(in the rows, 128 means zero)
One turn sends every row of this set to another row. A few are shown first. Where does it send the rows asked after them?
nimal: [112 100  98 100 144 110 118 126 137 139 132 125]
Noduv: [128 109 109 140 136 118  84 143 118 114 121 142]
gan: [ 91 124 121 131 161 123 114 152 129 146 100 140]
Rofi: [103 112 134 104 141 163 106 125 119 127 120 125]
peb: [146 134 155 130 128 125  90 137 117 120 133 110]
Tig: [124 105 118 138 153 136 143 103 147 123  86 141]
Daka: [135 120 134 114 127 133 126 115 118 181 119 126]
zus: [128 135 172 119 164 120 109 145 135 119 120 131]
Vedi: [142  88 118 117 174 109 112 128 152 128 116 117]
fik: [136 119 127 135 112 103 116 131 125 125 108  85]
Biga: [137  93 147 125 168 119 103 123 144 122 105  96]
Dupo: [129  95 118 123 143 164 127 115 148 118 108 130]
fak: [145 131 118 110 125 146 114 151 157 132  97 158]
Befol: [155 121 119 121 149 129 110 163 133 158 123  99]
zesef: [107 128 134 127 138 113 146 141 169 126  98 120]
bonov: [154 114 115 139 156 138  86 158 128 143 104 121]
bemud: [138 135 156 130 137 133 136 116 127 145 121 161]
rusob: [128 122 146 100 134 105 118  91 129 138  89 121]
fif: [121 125 117 110 150 150 119 158 155 145  84 139]
gabud: [119 108 123 167 122 108 138 134 140 132 116 119]
vobir: [148 106 162 135 144 144 125 119 123 119 138 127]
furab: [131 140 149 135 126 108 128 164 152 129 132 127]
sokir: [118 136 128 111 129 105 139 145 141 168 109 140]
vosov: [130 132 142 123 112 140 113 103 126 104 106 142]
foma: [143 128 136 101 155  92 115 125 142 166 108 128]
sol: [134 134 120  93 118 108 108 123 141 106  96 125]
nubed: [107 108 134 127 145  88 142 119 141 143 108 109]
figum: [146 133 121 131 102 136 103 133 119 127  86 120]

figum -> foma
fif -> bonov
Now find these:
rusob -> bemud
vosov -> sokir
nimal -> Rofi
Daka -> zus
Tig -> fak

One turn sends every row of this set to another row. A few are shown first. Where does it send the rows asked after them?
gub: [135 173 103 177 142 134 143 119 130 120 148 112 113 134 109 116 145 130
 109 127 134 132 129 126 152 117 121 129 127  70  77 156 129 170 102 125
 113 153 143 117 102 130 157 150 151 103  95 119 141 116 118 136  98 122
 112 116 141  81 126  90 129 132  90]
Bafi: [137 161 105 162 127 123 124 147 126 145 163  84 104 108 139 125 128  56
 134 108 111 118 131 144 119 118 131 190 134 108  89 197 110 114 111  98
 149 168  99 137 112 131 135 145 112 118 118 137 151 137 130 133 114 135
 121 132 111  89  89  97 102 120 151]
nunu: [120 132 105 135 168 125 143 145 101 159 158 139  99 129  96 121 131 101
 112  96 120 125 145 157 124 136 120 157 133 137  87 192 123 147 118  78
 138 156 123  96 109 132 164 120 149 120 116 138 139 134 137 135 142 115
 108 127 146 127 130 109 153 100 130]
bap: [116 149 124 159 136 133  98 119 157 147 133  95 105 112 112 122 121 131
 128 115 102 111 138 123 141 152 139 169 134 112  99 158 108 139 117 136
 118 144 115 153 102  90 122 118 117 139 134 137  88  92 125 138 156 119
 124 132 121  86 120 111 144 136 116]
tonep: [119 136 105 119 146 143 119 130 143 100 163 115 103 138 137 125 138  95
 122 106  87 130 145 117 130 110 122 181 143  62  93 147 138 170 109 124
 137 169 169 125  99 121 159 144 135 115  98 170 103 143 137 158 114 116
 131 105 113 130 127 107 141 144 148]
Keput: [114 126  98 118 120 116 144 151 136 154 132  80 110 123 117 143 113  55
 136 117  99 145 128 135 127 122 127 179 138 106  77 168 110 133 153 142
 129 158 126 130 120 112 131 148 133 118 107 147 137 151 106 133 119 114
 100 132 106 102  92 106 124 121 161]
gaf: [133 157 102 138 137 129 130 135 101 133 126 113 130 107 134 122  88 106
 124  80 107 144 166 135 138 134 125 174  94  98 104 177 101 150 111 125
 107 139 141 123  89 134 134 127 139 122 124 145 139 140 127 130  74 140
 139 127 118 104 110 111  88 133 125]
pefe: [122 130 112 156 127  95 144 133 164 167 143 102 101 101 148 116 166 133
 127 100 118 103 118 144 133 139 121 149 130  88 106 159 107 161 127 112
 131 157 175 140 111 126 144 128 152  95 110 161 156 118 115 155 136  83
 147 107 140 111  95 109 105  87 128]
Dula: [ 98 162  93 148 142 127 126 139 159 130 128 109 114 118 118 120 154 128
 104 108 116  96 164 139 146 113 121 144 115  88  87 180 110 165  96 153
  93 164 139 111 105 108 121 145 126 109 122 142 149  96 143 158 146 116
 118 109 114  84 121 114 122 137  98]
pomet: [151 194  99 139 147 116 127 135 153 144 143 105 108 118 119 132 116 108
 145  78 107 177 143 131 122 126 114 150 119 103  95 171 141 147 110  94
 135 110 136 119  90 137 128 164 136 123 130 128 147 123 116 137 100  75
 138 127 136  71 121 111  85 130 119]
belat: [143 168  99 136 148 108 128 127  73 113 138 104 140 137 119 131 137 112
 163 104  99 131 143 151 113 134 112 126 167 102  99 146 117 149 116 112
 150 185 124 121  92 121 142 142 134 117 104 137 129 128 120 145 172  86
 143 133 118 150 115 111 112 133 125]
lila: [141 124 106 133 142 123 136 160 143 140 135 110  49 130 137 115 157 113
 156  53 112 161 166 122 119 136 114 144 128 102 101 176 120 140 124 101
 153 159 134 118  82 121 126 124 135 122 110 141 132 119 120 122 162  98
 134 113 134  74 119 115 174 125 129]
rulos: [130 147 110 153 125 126 142 178 156 122 148 138 102 109 119  99 141  93
 130  82 125 129 148  75 133 146 115 169 154 130  65 161  91 150 143  99
 140 157 112 116  87  92 141 148 131 151  96 128 156 135 127 148 146 101
 127 118 136 112  96 111 130 141 121]
Tos: [127 149 104 135 158 128 137 118 112 164 169 119 124 131 113  99 136  96
  71 100 110 117 115 134 124 124 128 158 127 116 106 159 115 146  95  78
 149 149 140 114 104 128 160 114 142 120 100 136 126 127 105 134 140 121
 171 117 140 110 129  89 155 133 128]
vul: [132 128  94 116 147 114 124 135 146 136 157  95 106 103 137  95 140 119
 155 126 105 125 148 111 138 125 106 146 153  66  86 150 137 179  83 119
 141 179 146 118 107 121 160 134 111 114  96 132 105 133 151 176 121 111
 123 105 143 118 107 121 116 108 155]
dape: [159 210 106 140 137 140 122 144 181 135 128 108 116 128 117 123 144 108
 188  67 111 165 162 130 136 140 113 170 144 105  94 169 103 148 117 126
 149 136 127 120 109 128 131 147 129 118 105 145 142 131 135 121 140  99
 149 119 127  93 119 110 152 122 137]
Motab: [129 138 122 125 122  94 118 107 145 148 117  93 103 136 137 120 137 119
 104  96 103 137 118  93 139 140  87 158 145 102 111 159 152 143 109 130
 122 137 137 131  92 159 154 130 118 110  80 134 103 162 127 139 135 118
 125 103 134 119 115 113  92 112 122]
gasut: [158 147  98 159 153 102 121 156 146 137 166 107 118 118  93 143 137 108
 114 118 122 154 160 139 116 142 131 133 148  91  99 173  94 155  96 142
 118 132 143 121 125 107 142 137 139 101 134 155 123 136 115 136 153  85
 127 106 138  68 100 119 120 177 117]
sab: [159 136 107 125 128 114 136 139 125 113 129  96 118 137 117 133 115 127
 115 128  97 122 150 106 108 120  76 157 132 106 104 148  93 159 146 135
 145 171 113  73  94 120 134 118 139 134 117 134 129 104 152 131 149 105
 149 135 121 114  98 126 115 156 147]
Balep: [114 154  78 118 136  90 161 140 121 107 139 100  84 127 111 144 153 116
 134  87  91 111 118 130 119 144 133 140 152  87 106 156  88 138 141 110
 129 159 140 117  60 121 150 136 133 119 135 113 143 160 109 153 140 133
 144 132 116 102  96 130 104 161 139]
kug: [122 152 100 160 112 100 134 119 163 130 140 117  88 133 149 141 133 132
 135 114 123 136 148 138 118 146 141 156 188  82  96 161 103 142 115 127
 112 125 140 138  91 146 143 135 120 116  95 124 115 153 137 136 175 107
 151 138 157 115 103 127 102 108 123]
Vonol: [116 134 140 137 108 112 158 119 164 145 135 111 103 132 129 115 149 120
 126  96  85 133 116 143 121 136 133 124 138 118 118 165 131 172 119  96
 147 148 120 124  92 137 122 102 167 121 115 126 175 131 105 148 160 102
 135 142 137 104 124 117  92 122 149]
gup: [156 165 134 140 132 145 104 146 146 161 146  86  86 109  90  92 150 112
 153 117  90 123 129 133 112 123 115 128  96  99 114 156 119 120 108 128
 137 153 109 124  92 124 148 113 140 100  96 126 129 135 118 161 136 122
 168 129 148  86 133 136 119 129 132]
Ked: [119 132  91 126 122  95 131 167 142 110 149 132  92 131 118 103 143  98
 114  73 106 141 121 110 107 133 116 175 126  90  71 179  97 128 118 116
 105 181 132 101  76 111 152 159 118 144 107 112 151 131 126 159 122 117
 134 126 125 101 140 129 126 150 158]
Nubo: [134 169 132 138 141 124 109 157 152 123 150  88 103 106 105 116 152 109
 130 142  76 143 146 126 123 131 133 135 111 106 104 183 125 129 108 140
 160 148 122 136 106 126 114 137 105  90 126 140 120 135  98 157 127 128
 113 113 166 111 139 131 129 136 133]
dipe: [156 131 113 121 129  97 165 132 140 108 133 117  97 144 130 135 142 152
 108  96 100 142 130 128 115 174  95 135 128 103 123 181 107 153  99 110
 145 175 124 108  85 157 129 123 154 128  97 138 161 101 112 141 132 125
 121 139 118 100 111  96 120 140 142]
Ribaz: [133 136 106 152 119 141 131 146 154 161 146 146  95 132 114 109 121  98
 146  80  96 150 127 128 118 130 117 176 114 111  88 153 108 157 124  86
 141 136  94 102  87 118 163 142 136 119  95 164 112 119 117 144 151  92
 134 114 139 144 111 105 114 123  82]
potup: [156 149 113 142 113 103 130 137  92 147 143 102 123 122 105 125 118 113
 210 115 107 144 135 135 127 131 111 119 152 115  96 152 114 150 126 129
  95 163 129 125 119 128 147 115 134 117 107 144 134 125 127 124 150 113
 135 126 120 128 107 115 140 136 127]
ruzir: [133 147  93 129 125 106 134 140 134 156 147 113 116 108 139 146 123 101
 116 145 127 109 175 132 105 151 126 154 160  98  79 166  94 157 111 115
 102 131 155 153 102 141 132 156 134 123  83 141 133 123 120 144 178  98
 133 116 115  96  85 133 123 149 138]
zozek: [135 176  89 168 135 129 132 156 134 132 155 124  92 126 154 107 152 115
 145  98 141 122 122 110 134 123 126 143 144 111  97 151 142 144 112 144
 148 154 131  96 107 129 147 170 143 136 115 150 156 158 120 116  92 121
 139 106 107  88 117  89 109 137 122]

Tos -> potup
Vonol -> ruzir
Now find these:
pomet -> rulos
Balep -> pefe
nunu -> belat
Ribaz -> sab

